128 stands for zero in the data rows.
Here are some points, each followed by its number:
[226  89 214  82 104 125 186 110  98 139  99 128 170 154 136  43 164  98
 100 118 142  30 147  61 187 125 189  85  62 162 133 109] 0
[247  53 218  41 156 161 218 162 133  67 121 136 111  98 181  58 109 155
 103 115 161  59 114  81 113  75 153  54  65 172 168 127] 1
[134 135 147 121 118 130 143 144 126 114 122 123 118 118 142 130 134 141
 135 137 130 116 124 129 125 144 143 112 126 121 105 111] 2
[ 82 215 175 165  80 135 181 187  91  94  93 100 111  94 138 107 157 165
 152 188 151  88 151 140 137 185 166  70 130 113  24  91] 3
[124 142 143 136 123 128 153 146 122 104 122 150 145 139 144 102 124 120
 107 120 151  92 120 108 151 129 144 108 110 143 121 139] 4
[169 102 159 105 131 132 153 128 117 116 121 142 151 140 141  96 139 118
 105 114 140  86 124  99 154 112 146 111  94 148 138 124] 5
[113 159 145 140 111 132 152 150 115 117 112 116 124 118 130 121 139 143
 139 154 139 109 134 128 132 150 144 103 126 121  93 115] 6
[151 126 144 113 121 119 127 148 145 134  91 109 120 103 116 121 161 127
 143 163 132  93 131 142 130 137 146 121 135  97 103 126] 7
[255  42 244  26 154 163 234 143 115  80 116 147 145 121 186  34 132 139
  82  94 169  18 111  50 154  75 172  53  29 193 181 118] 8
[190 135 185 100 107 111 138 148 140 141  77 103 125  93  97  80 164 107
 137 174 137  68 144 130 146 137 162 105 127 103 104 137] 9
[127 148 146 133 108 127 145 133 118 128 108 120 133 128 122 116 145 123
 134 143 131 104 141 119 143 150 148 111 125 124 101 119] 10
[174 116 177 108 125 127 167 139 118 110 114 139 143 124 136  85 132 113
 106 123 151  79 124  94 152 122 151  99  97 152 133 132] 11
[167 116 178  98 135 128 139 150 137  84 152 140 117 119 174 159 118 139
 120 109 115 104 109 153 108 138 139 116 127 109  78  84] 12
[109 174 146 148 106 127 136 150 113 120 114 115 124 112 123 127 139 140
 133 156 130 114 138 151 130 154 143 115 135 112  80 107] 13
[128 147 151 124 110 128 142 147 123 114 115 116 117 112 138 128 141 141
 138 147 133 113 128 136 126 150 146 111 128 117  96 109] 14
[104 183 150 155  96 130 151 150 108 126  99 109 132 112 111 115 155 136
 143 173 133  99 149 136 138 163 152 102 130 112  71 109] 15
[202 103 200  74 136 147 182 152 130  74 150 143 116 105 177 106  98 142
 108 100 134  92 105 117 114 113 147  73 103 151 126 112] 16
[113 168 173 134  90 134 180 170 116 103  83 101 105  99 138 119 161 155
 158 184 145  88 142 125 133 178 164  80 121 107  60  94] 17
New points follow, each followed by the number of its nearest point above by angle, seen from the average point of the numbered points.
[190 121 192  79 119 125 166 176 153  91  89 110 100  82 156 123 156 152
 149 165 136  69 117 142 114 147 164  86 127  86  67  93] 17
[174 124 177  94 118 127 161 168 144 104  86 107 101  84 143 119 164 151
 153 169 142  74 122 132 118 151 161  87 129  99  79 106] 17
[255  11 201  29 186 154 176 140 150  56 155 156 138 118 204 125 105 147
  89  78 117  66  92 128 102  58 135  93  87 144 138 100] 16
[ 87 185 134 174 107 133 152 155 102 117 114 123 137 125 122 117 137 135
 130 156 138 107 142 131 143 152 142 109 132 124  72 120] 6
[ 47 252 137 219  87 136 158 168  76 120  98 104 141 109  92 115 145 143
 131 196 140 102 167 159 143 173 146 104 138 115  29 107] 15
[255  77 196  52 143 109 136 185 193 119  60  92  98  39 109  78 171 129
 147 194 141  30 119 155 117  97 151 108 138  68  97 144] 9
[120 146 156 132 114 135 174 163 120  81 108 142 131 123 161 106 128 139
 121 134 164  80 119 100 148 142 152  92 109 139  93 130] 4
[ 70 255 159 189  72 137 148 175  97 140  61  78 129  76  67 120 189 137
 149 238 132  87 175 183 131 184 164  93 140  86  21  90] 15
[129 152 151 127 107 125 135 149 123 115 118 117 118 109 136 132 142 141
 135 151 128 114 127 145 126 155 147 111 131 113  89 105] 14
[170 113 161 103 123 128 148 131 126 128 111 124 133 122 129  99 141 122
 125 132 134  92 131 112 138 124 147 111 109 134 130 124] 5
[ 84 236 163 174  73 129 149 170 102 143  66  86 130  89  79 115 184 135
 153 220 133  81 171 171 134 183 160  93 138  89  30  94] 15
[125 153 173 137 118 123 143 167 111  74 160 142 114 124 185 149 101 150
 112 113 131 113 110 150 122 156 145 112 128 120  58  94] 12
[160 122 167  98 122 133 155 157 132  88 120 123 111 111 166 140 136 152
 141 133 125  98 110 132 116 149 155  98 125 109  82  90] 12
